In the rows, zero is written as 128.
One turn sends every row of this set to another row. A few are shown first. Where does it send the rows asked after them?
q32: [142 131 130 120 112 118 130 129 122 115 142 103 136 112 110 140 158 131
 122 121]
q29: [150 114 141 137 117 106 127 130 116 111 103 116 155 130 113 138 150 151
 138 124]
q993: [149 120 149 132 138 126 123 128 111 133 108 126 170 129  96 141 144 121
 130 140]
q371: [138 113 162 124 102 133 148 147  94 117  99 133 123 110 113 132 144 127
 120 140]
q574: [145 125 177 144 119 135 122 145 110 112  95 101 149 111  97 131 133 107
 144 129]
q798: [119 142 162 114 119 102 139 145 108 110 104 124 129 161 111 136 154 121
 141 141]
q195: [138 143 151 100 106 100 149 134 111 113 113 108 148 141 122 126 159 140
 130 118]
q106: [148 132 192 110 109 120 142 153 118 112  91 105 141 131 107 137 146 103
 129 137]
q456: [134 134 170 131 120 137 147 152 117 117 114 100 121 104 113 135 150  94
 125 129]
q909: [138 136 130 109 129 119 141 146 123 110 133 104 132 109 100 109 147 108
 137 139]
q57: [131 141 164 119 112 123 130 154  98 128  95 100 128 112  84 120 134 136
 125 117]
q272: [107 125 122 114 126 118 125 130 121 108 111 112 144 128 104 141 142  97
 142 124]
q70: [157 122 156 110 100 107 114 139 107 119  95 114 130 116  97 131 144 100
 107 127]
q877: [103 135 144  97 139 112 148 146 129 125 102 117 155 130 105 148 148 119
 130 129]
q104: [122 115 136 103 119 124 136 138 131 108  99 127 165 125  99 140 138 120
 154 146]

q798 turns into q993
q32 turns into q195
q106 turns into q574
Now these:
q70 turns into q57
q877 turns into q104

One turn sends every row of this set to another row. A few are shown first. Where does it send the rows asked after them?
q242: [136 127 151 146 101  97 124 106 121 120 129 104 119 110 146 125 125 133
 138 123]
q466: [135 124 153 147 106  90 132 101 128 116 126 110 123 117 144 123 122 133
 139 119]
q836: [124 126 136 130 126 123 133 142 125 127 136 145 139 150 101 128 135 140
 124 140]
q984: [135 135 134 140 104  93 138 136 139 123 152 141 118 128 117 128 115 141
 130 124]
q617: [147 104 152 116 122 115 141 118 138 122 121 129 119 145 146 102 126 127
 104 145]
q609: [130 128 150 146 104  98 128 102 131 121 126 102 128 108 141 121 123 128
 140 117]
q306: [131 112 147 115 125 127 139 114 158 132 117 114 137 128 133  95 125 115
 110 135]
q838: [141 114 145 113 112 135 124 126 133 136 125 109 119 123 143 103 132 120
 104 151]
q682: [143 111 133 120 102 129 132 126 136 134 144 113 118 116 136 100 123 126
 107 150]
q607: [126 129 137 128 115 123 135 134 131 124 145 148 136 139  93 124 131 132
 127 133]
q813: [122 130 133 129 121 130 126 145 121 133 138 138 139 141 101 129 138 138
 122 144]
q949: [138 131 135 139 106  91 139 132 135 127 154 134 118 129 116 134 114 143
 127 123]
q458: [144 129 158 138 100  93 126 108 125 122 133 111 122 108 139 118 127 130
 136 118]
q119: [134 110 135 122 114 123 146 115 159 130 136 117 135 120 127  93 116 121
 113 135]
q167: [116 125 143 114 134 128 128 123 135 137  95 124 146 135 144 111 131 119
 108 136]
q384: [116 127 138 118 138 127 127 123 133 140  92 128 136 136 148 128 127 119
 113 136]
q995: [143 128 159 139 102  90 130 106 130 120 131 113 125 111 138 118 125 130
 137 115]
q556: [114 121 141 120 142 120 129 124 128 143  93 128 140 138 145 122 126 125
 113 138]
q92: [140 130 158 138 101  94 127 106 131 122 131 109 126 105 136 117 126 127
 137 115]
q393: [115 123 140 119 137 125 122 129 120 147  95 124 136 132 146 124 129 125
 111 143]
q559: [132 141 130 137  97 105 127 141 135 131 154 128 118 114 116 128 120 136
 129 129]
q245: [148 103 140 123 112 111 148 120 142 121 139 131 119 136 138  99 117 133
 108 144]
q513: [127 136 132 139 108  99 139 128 149 133 151 125 131 118 108 129 113 135
 131 115]
q897: [120 119 143 120 140 118 126 127 118 142  95 131 132 142 149 124 127 130
 110 143]
q582: [125 119 147 115 134 119 132 124 125 129  97 135 135 148 151 114 130 127
 105 141]
q351: [117 129 145 157 121 111 126 104 122 125 109 109 138 125 139 135 120 139
 142 120]
q655: [118 129 134 129 126 128 132 141 131 131 135 139 147 142  96 126 136 135
 126 137]
q346: [121 123 140 119 138 121 129 124 127 136  93 135 130 143 152 130 127 124
 111 139]
q222: [128 129 136 128 111 124 131 137 124 125 147 147 130 138  95 127 133 133
 126 138]
q828: [124 132 135 127 112 128 131 136 130 128 146 143 135 133  92 125 133 130
 127 135]
q214: [121 127 138 118 134 128 122 127 124 141  96 128 129 135 152 131 129 122
 110 142]
q429: [126 141 130 138 105 101 137 133 151 129 149 131 129 117 110 123 115 132
 133 118]
q307: [121 130 144 156 115 115 119 109 112 128 112 105 131 121 142 138 123 140
 139 128]
q881: [124 126 147 157 119 107 126 106 113 122 111 114 129 131 144 138 120 144
 139 126]
q374: [133 138 130 137  99 105 128 136 132 136 157 121 120 113 114 134 118 137
 127 126]
q541: [124 124 143 112 126 131 120 130 119 138 101 124 133 135 151 116 134 124
 104 146]

q813 turns into q655
q307 turns into q351
q393 turns into q556
Now these:
q245 turns into q682
q559 turns into q429
q92 turns into q995
q374 turns into q513
q541 turns into q167
q306 turns into q617
q242 turns into q609
q214 turns into q384
q607 turns into q222

